In the rows, 128 means zero.
M: rows in 3 groups, each row roughly a mix of its group's directions:
M (134 x 12):
[[ 96  94  90 158 135 122 142 159 135 100 153 101]
 [101 180 134  95 134 110 107 122 110 138  88 107]
 [105 181 126  96 121 101 113 122 109 147  87 113]
 [122 139 157  87 159 131 140  82 163 102 125 117]
 [161 139  74 134 117 103 119 140  91 152 129  99]
 [149  94  85 138 129 115  95 145 155 124 111 171]
 [124 183 128 106 141  93  88 125 102 141 109 142]
 [107 156 134 105 154 182 145 126 160 150 148 109]
 [125 110 103  98 115 166 131 121 135 170 115  79]
 [170  99 133 123 113 125 113  98 159  90 118 166]
 [111 110 105  99 114 151 135 141 129 170 101  77]
 [ 97 140 123 157 117  90 143 152  72 137 132 112]
 [115 161 130  96 172 178 123 131 136 161 127 121]
 [117 151 172  97 133 130  98 121 122 151  77 142]
 [138 178 148 100 130 119 105  89 103 150  98 126]
 [123  94  73 131 109 127 132 151 131 148  87 154]
 [141 139 136 164 113 102 135 108 111  68 132 160]
 [111 177 135 121 133  72 107 146 103 126 105 137]
 [124 154 135 114 157 172 132 148 121 187 125 114]
 [115 158 185  92 152 146 140 117 136 135 148 102]
 [151  70 145 147 128 149 140 132 159  93 149 140]
 [130  85  98 138 113 122 153 143 139  72 155 125]
 [109 115  75 122 135 144 117 141 149 174  94 143]
 [ 79 170 130 125 138 127 114 159  88 149 127 104]
 [106 106 118 148 145 111 123 180 123  80 153 139]
 [142 135 159 110 156 119 120  68 142 123 160 103]
 [147 137 144 157 134  94 125 135 112  75 156 163]
 [124 154  96 130 164 190 115 129 146 143 146 122]
 [157  85 133 153 125 156 151 121 147 109 176 142]
 [151 104  93 143 105 129 136 184 112 139 104 155]
 [143 151 161 146 154 104 111 121 135  90 157 170]
 [139  73 115 149 111 162 171 134 141 123 153 126]
 [107 141 164 101 154 131 135  67 144 111 138 116]
 [ 87 101  91 142 137 148 154 140 149 131 142  82]
 [137  87  77 119 123 149 105 138 132 159  94 147]
 [144 139 194 112 122 145 124 124 151 156 106 157]
 [129 178 154 107 140  94  84 107 130 120 106 136]
 [ 89 143 159  88 167 138 127 105 161 130 114 115]
 [134 104 179 143 130 116 116 107 152  89 152 162]
 [192  87 123 134 113 125 147 112 141 141 132 158]
 [150 124 162 151 133  95 112 127 122  85 135 177]
 [141 105 100 151 112 127 126 198 113 134 113 145]
 [151 149 133 133 122 146  86  97 118 163  78 136]
 [157 105  95 164  90 119 134 161  95 136 142 140]
 [126 108  97 137 114 156 145 190 136 143  98 142]
 [133 163 188 135 139 118 139 102 125 100 162 130]
 [153 155 153 108 144 126 101  98 111 168  89 144]
 [135 115 178 136 144 162 108 144 170 146 160 134]
 [129 115 190 114 148 164 112 134 158 138 138 153]
 [181  77 128 117 126 133 142 113 155 113 104 148]
 [ 92 126 171 102 157 139 136 116 180 115 124 122]
 [113 143 166 108 147 120 122  64 140 102 143 121]
 [133 173 177 134 132 118 138  96 104 109 163 122]
 [151 110  94 145 114 139 132 193 118 154 121 146]
 [126  99  97 102 119 151 132 150 144 172 125  82]
 [149  87 185 132 132 134 118 132 147 110 128 170]
 [106 151 117  90 119 122 120 137  84 155  81 111]
 [151 171 186 115 120 116 129  89 133 142 121 130]
 [122 173 182 141 142 108 136 114 119 109 164 114]
 [174  91 121 117 110 119 146  88 142 113  90 131]
 [103 135 179 110 165 164 123 130 153 150 148 112]
 [122 153 117 130 143 192 142 124 154 140 149  92]
 [ 96 149 162 104 148 127 132  68 138 106 130 112]
 [135 157 170 108 128 111  90 106 121 138  90 160]
 [133 147 177 143 153 106 107 115 125  96 132 175]
 [121  85 149 138 134 169 177 143 142 128 158 121]
 [122  94 141 130  94  83 123 141 123  78 115 149]
 [151  77 119 151 104 157 160 121 149 116 159 118]
 [139 151 167 139 143 103 110 109 132  93 128 181]
 [153 134 108 145 107 151 122 163  81 172 114 120]
 [156  99 126 127 122 125 123 109 160  77 127 175]
 [122 157 162 155 151 102 121 120 115  98 132 181]
 [129 165 139 126 127  75  95 128 107  95 101 143]
 [138 131 171 115 142 111 118  62 136 110 148 121]
 [162 104  89 147 105 132 134 181 118 149 115 147]
 [133 102  69 133  90 130 126 122 127 151  87 137]
 [145  94  89 137 111  98 101 155 132 142  98 163]
 [134 133 144 121 152 106 127  68 168  96 139 138]
 [153  78 136 150 120 147 159 139 142 109 175 128]
 [123 130 167 101 151 124 137  62 141 107 137 128]
 [133 167 170 132 132 114 156 120 122 129 187 122]
 [108 125 161  89 137 118 148  91 152  94 111  97]
 [103 142 161 107 149 129 134  67 148 110 135 103]
 [164 109 168 134 138 147  96 134 163 139 165 148]
 [ 76 162 117 114 130 133 139 147  92 146  96 104]
 [146  79 115 151 120 170 155 119 151 110 159 127]
 [131  85 107 167 118 161 167 130 126 107 157 119]
 [154 156 160 111 126 127 110 111 105 178  91 142]
 [134  93 108 101 106 158 141 137 132 172 124  83]
 [124  94  80 151 113 134 152 146 144 102 171 130]
 [176  87 152 148 119 125 119 132 152 121 151 169]
 [164 150 157 126 129 113  89 100 111 141  90 158]
 [ 87 174 137 142 154 143 130 145 132 133 155  85]
 [132 104  91 149 113 133 142 195 122 130 110 143]
 [119 114 143 132 101  57 126 121 105  98 114 129]
 [132 152 168 149 143 110 126 112 105  84 138 173]
 [130 102 198 122 141 131 128 100 146 109 131 153]
 [174  93 151 125 144 142 113 121 171 114 154 154]
 [113 160  99 141 119 109 133 150  78 167 134 104]
 [110 173 109 118 181 161  98 128 123 141 131 118]
 [ 67 156 125 133 125 133 124 174 100 127 107 125]
 [115 145  65 125 113 121 158 126 112 136 101  93]
 [111 150 158  98 149 131 135  64 136 129 134 101]
 [102 110 104 140 122 103 148 148 143  83 178 134]
 [141 121  85 150 103 135 125 190 117 149 111 133]
 [ 93 100 105 146 151 134 137 148 161  86 159 117]
 [ 83 179 123 119 138 154  96 152 124 154 133 136]
 [111  90 164 121 102  77 156 152 122 115 122 128]
 [147 110  88 148 100 134 138 184 118 148 106 147]
 [143 168 123 128 177 175 102 129 122 155 127 126]
 [133 102 202 124 154 144 116 129 147 140 136 116]
 [138  92 125 165 123 161 166 124 133 120 177 117]
 [123 146 153 109 146 122 128  61 142 127 144  91]
 [111 111  86 115 108 152 135 133 125 160  99  78]
 [ 90 168 122 111 136 121 108 125 108 157  82 101]
 [118 126 130 107 152 134 140  71 174  98 129 109]
 [135  96  67 141 118 123 101 146 145 161 107 131]
 [131 159 199 124 137 115 135 110 116 111 156 120]
 [103 134 170  96 157 117 125 104 167  91 127 138]
 [117 144 167 115 149 122 121  67 145 113 159 116]
 [112 157 126 108 142 184 120 143 124 175 111 112]
 [116 148 116 106 172 186 115 125 153 152 129 133]
 [135  88  69 133 114 125 121 152 144 129 100 157]
 [ 91 151 146  87 157 132 118  95 161 101 123 125]
 [110 116  89 113 117 158 141 135 132 172 115  79]
 [165 146 148 115 135 126  97 103 108 162  88 157]
 [106 123 148 138 116  71 118 152  86 139  99 117]
 [184  91 140 151 118 108 105 130 138 111 150 157]
 [135 141 115 100 147 203 133 132 148 147 131 129]
 [155  94 130 140  90  86 143 146  90 103 119 128]
 [ 97 136 152  92 173 143 129 100 168 113 118 115]
 [147 142 162 108 140 133 100 101 140 161  94 169]
 [133 167 135 106 139  93  79 125  98 123 101 148]
 [107 154  64 124 106 117 141 116 116 113  97 104]]
which group is each row in? (one row of each group first):
[ 96 156 150 105 140 127 132  65 138 112 126 104]	Q
[ 95 150 147  99 152 127 136  89 170  99 141 113]	L
[123 175 133 111 135  98  78 109 120 150  96 125]	C

[168  89 145 114 141 141 123 112 168  98 130 163]	Q
[156 116 164 127 134 140 100 119 153 117 161 181]	Q
[132 109  91 168 101 119 124 176 101 132 149 145]	L
[159 168 139 137 129 107 106  86 103 168 111 129]	L
[123 125  99 127 119 148 130 177 101 183 135 148]	L
[118 107 105  89 116 159 150 147 134 172 119  92]	C
[136 114 162 167 148 117 116 125 131  75 137 166]	C
[110 159 174 138 126 125 169 116 110  99 152  99]	C
[130 111 105  92 129 146 111 143 151 184 124  92]	C
[110 120 111  93 124 160 140 138 129 174 116  78]	C
[118 109  83 111 105 152 134 133 126 159 105  78]	C
